Each path is a new rotation, seen through one point. The rows after it are directions, each followed by how far the rotation turns it, in degrees a step (0 if it stays put).
Each turn is a multiple of 5 degrees from 10 to 175, or 0.
path 1
0  37  -13  -28  -18  24  24  11  59  34  22  -12  15  49  22  -26  -17  -9  42  -31  56  14  1  23  -11  6  19  17  -26
-15  2  16  -46  15  50  13  30  21  4  15  -3  35  28  24  -21  -36  6  55  -33  15  30  -27  46  -7  10  29  30  -21
-6  31  4  -31  12  12  6  -33  39  7  35  -27  47  46  19  -16  -5  14  34  -38  54  12  -26  40  -27  -2  29  8  -30
2  30  -7  -35  -23  31  25  29  58  30  8  -3  11  42  24  -27  -32  -9  51  -32  44  22  -1  29  -7  7  22  21  -25
-20  3  22  -49  26  47  11  12  18  -2  26  -12  48  28  24  -17  -23  11  48  -36  18  25  -24  42  -16  13  28  34  -25
0  34  -5  -20  0  13  9  -26  43  19  33  -24  31  49  21  -23  -11  4  42  -42  59  7  -23  37  -20  -6  27  1  -30
1  20  6  -46  -16  36  25  38  51  22  4  2  19  34  24  -24  -38  -4  47  -34  28  32  -2  35  -8  8  29  28  -22
-23  9  19  -38  32  42  8  -11  21  -2  36  -19  50  37  22  -15  -10  13  48  -32  27  18  -29  40  -17  14  27  32  -26
9  38  -12  -17  -16  12  11  -9  48  24  23  -14  23  45  20  -28  -24  -1  46  -48  62  12  -23  39  -14  -6  25  -2  -27
-6  12  17  -62  -3  37  21  34  46  14  12  -3  29  32  26  -17  -33  6  43  -27  17  33  0  33  -12  13  34  37  -20
-18  16  5  -23  30  40  7  -20  19  4  47  -27  46  44  25  -15  -4  6  48  -36  46  12  -28  37  -18  12  18  19  -28
Directions:
-5  6  -6  9  10  -2  1  -20  3  3  17  -11  1  11  0  2  19  -2  -4  3  16  -10  5  -8  -3  4  -8  0  -3 -> 135
-5  6  5  2  -8  3  14  -6  -3  -5  -3  -10  -11  -17  -2  0  5  -8  -1  -9  -3  6  1  4  -16  -13  -11  13  -14 -> 0
-9  -6  0  -4  6  18  8  17  1  4  5  2  -6  1  4  0  3  -8  4  9  -5  1  15  -10  6  16  -10  17  2 -> 125
path 2
-20  65  49  -24  24  -12  -33  -23  26  37  20  15  -7  47  10  -9  -21  -31  -9  8  4  7  -6  -39  34  -24  33  28  -18
-38  68  37  -3  -2  -31  -3  -22  26  18  -11  5  -5  15  -6  -28  -30  -4  -23  -8  14  -1  4  -10  56  -6  43  44  -43
-32  42  56  18  3  -24  -15  -30  21  52  8  2  0  55  15  -37  -11  -7  -12  -13  7  -9  13  -34  22  -16  29  41  -17
-14  60  51  -13  29  -32  -16  -5  39  38  6  6  2  32  1  4  -32  -8  -28  4  18  -4  27  -26  28  -30  28  23  -49
-36  65  44  19  3  -26  -8  -24  27  34  -4  -29  3  18  13  -19  -25  25  -10  -2  8  -5  17  -9  16  -9  32  66  -37
-8  51  54  9  11  -11  -22  0  24  48  15  12  12  56  15  -12  -30  15  -8  -1  24  -34  47  -25  14  -13  16  39  -22
-13  50  39  -8  21  -27  -27  -4  33  32  0  -12  5  11  12  -21  -40  24  -40  14  14  -22  28  1  -7  -19  35  39  -66
-16  71  41  3  11  7  -36  -14  20  32  7  -22  7  28  34  -16  -29  32  4  17  13  -21  22  -19  -6  -10  21  61  -11
-5  58  32  -22  3  1  -32  8  22  21  1  21  10  28  18  -35  -44  28  -26  13  37  -46  44  -4  15  0  28  34  -33
-10  45  31  -18  10  3  -52  -26  19  34  -3  -13  0  15  36  -53  -32  28  -30  17  10  -22  -1  -7  -22  -21  37  42  -33
-1  80  23  -34  13  25  -51  -8  24  17  3  17  1  24  33  -17  -35  21  0  29  23  -18  11  -26  22  -17  22  36  -2
Directions:
-10  -7  -2  10  -9  -5  2  -14  -3  1  -8  -18  -2  -10  3  -17  4  8  -6  -5  -9  5  -13  9  -11  1  6  11  -7 -> 145
-18  -7  4  2  -5  15  -10  -7  3  3  0  7  -13  4  -3  17  7  13  -2  1  0  -8  4  -1  4  -5  19  0  -8 -> 0
path 3
53  -3  4  14  23  -23  2  -16  -43  27  38  -18  6  -2  -21  -21  17  -20  35  -4  29  17  -45  33  37  6  11  -43  -28
38  16  46  9  9  -39  11  1  -2  2  7  -21  35  -24  -28  -30  36  -6  18  -13  16  35  -46  10  27  -4  -17  -48  -33
58  1  -4  5  17  -27  -8  -15  12  34  37  -25  13  -9  20  -20  18  -17  23  9  17  41  -55  12  27  -4  -2  -47  -41
39  5  23  13  17  -35  13  -7  23  9  -7  -36  12  -12  -16  -40  34  -30  21  3  26  24  -26  15  -9  5  -7  -53  -67
49  3  13  10  3  -15  15  -33  10  31  9  -8  -22  -7  -5  -19  -2  2  32  29  22  50  -52  32  7  -2  3  -47  -52
48  1  18  16  24  -30  20  -18  -34  13  7  -26  -1  -5  -43  -29  20  -27  39  5  35  7  -22  37  3  9  11  -45  -48
45  10  43  10  0  -26  14  -13  -19  13  12  4  8  -20  -30  -20  16  12  25  4  16  46  -63  26  33  -4  -6  -44  -28
57  5  0  9  26  -31  -5  -6  -24  21  38  -33  26  -12  -10  -23  30  -23  34  -10  25  16  -40  18  34  0  -2  -47  -35
40  9  40  11  4  -36  6  -2  25  6  5  -23  27  -21  -8  -39  33  -7  10  -2  10  43  -51  5  14  -1  -14  -50  -46
52  4  -13  8  19  -22  -1  -20  19  31  25  -33  -5  -8  15  -18  13  -24  33  20  27  35  -39  26  9  -2  0  -52  -54
39  3  35  20  12  -38  25  -17  6  7  -12  -24  -4  -6  -33  -40  21  -17  20  12  25  23  -28  25  -11  10  1  -48  -65
Directions:
-2  -4  -2  5  -2  4  11  -11  1  2  -12  3  -23  4  -7  0  -12  1  5  14  7  0  8  12  -17  4  7  1  -11 -> 60
8  -2  19  -3  -5  -18  17  -6  11  -4  -4  9  12  0  -5  3  -5  15  -10  2  -13  0  1  -6  -6  5  1  1  -1 -> 160
-10  14  8  -5  -8  11  -2  1  9  -2  -7  9  -7  -10  1  5  -2  13  8  6  6  20  -9  -1  3  -12  -16  -3  5 -> 155
path 4
-33  -14  7  -15  -38  17  6  -24  28  0  49  46  -2  13  -16  -7  -44  2  -21  -7  9  24  -25  20  -42  40  -20  26  -31
-51  -21  20  -13  -28  4  -7  -24  12  9  41  37  4  9  -26  -10  -42  14  -17  -24  -5  38  -18  23  -29  44  -21  25  -24
-61  -22  23  -14  -31  -12  -19  -19  4  14  15  27  1  2  -24  -16  -47  14  -21  -18  -11  48  3  17  -7  45  -24  24  -29
-58  -23  14  -24  -38  -20  -16  -17  2  12  -8  18  -2  -1  -11  -13  -57  0  -23  0  -12  51  19  8  -1  40  -25  18  -35
-45  -18  4  -26  -46  -19  5  -19  11  7  -18  17  -5  -8  5  6  -68  -13  -26  21  -5  51  19  2  -5  32  -26  9  -41
-34  -16  -2  -30  -44  -9  28  -22  20  8  -1  21  -5  -5  6  24  -65  -23  -20  29  2  44  2  8  -16  30  -24  9  -42
-28  -20  -6  -24  -36  7  42  -27  27  12  14  29  -8  -5  -4  26  -55  -16  -8  23  5  36  -14  19  -26  36  -20  22  -35
-27  -25  -4  -16  -32  17  33  -29  33  15  30  33  -10  -1  -19  11  -43  -8  -4  11  4  24  -14  33  -29  47  -15  42  -29
-31  -29  1  -14  -35  19  3  -28  31  11  26  37  -8  10  -26  -14  -38  7  -11  -1  5  20  -4  28  -27  52  -11  51  -31
-38  -23  6  -17  -39  9  -24  -23  23  2  19  36  -5  17  -20  -31  -41  12  -23  -7  2  21  7  13  -21  49  -12  40  -37
-47  -14  15  -24  -45  -2  -31  -20  13  -7  13  37  -2  12  -8  -27  -56  3  -31  -6  1  37  4  -2  -20  35  -20  14  -37
Directions:
-12  -1  6  -14  0  -4  -9  3  -7  -5  -15  -7  -7  -20  14  0  -11  -7  10  7  0  10  0  0  10  -2  2  -10  8 -> 45
11  7  -6  -4  -12  -2  -8  1  3  -13  -8  1  4  10  9  -5  -8  -7  -15  9  6  -3  9  -18  -6  -8  -1  -9  -13 -> 60
13  -5  -6  -9  -2  11  6  -15  11  8  -4  -2  0  -5  -10  3  -1  -17  12  20  2  -8  2  0  2  2  11  7  3 -> 40
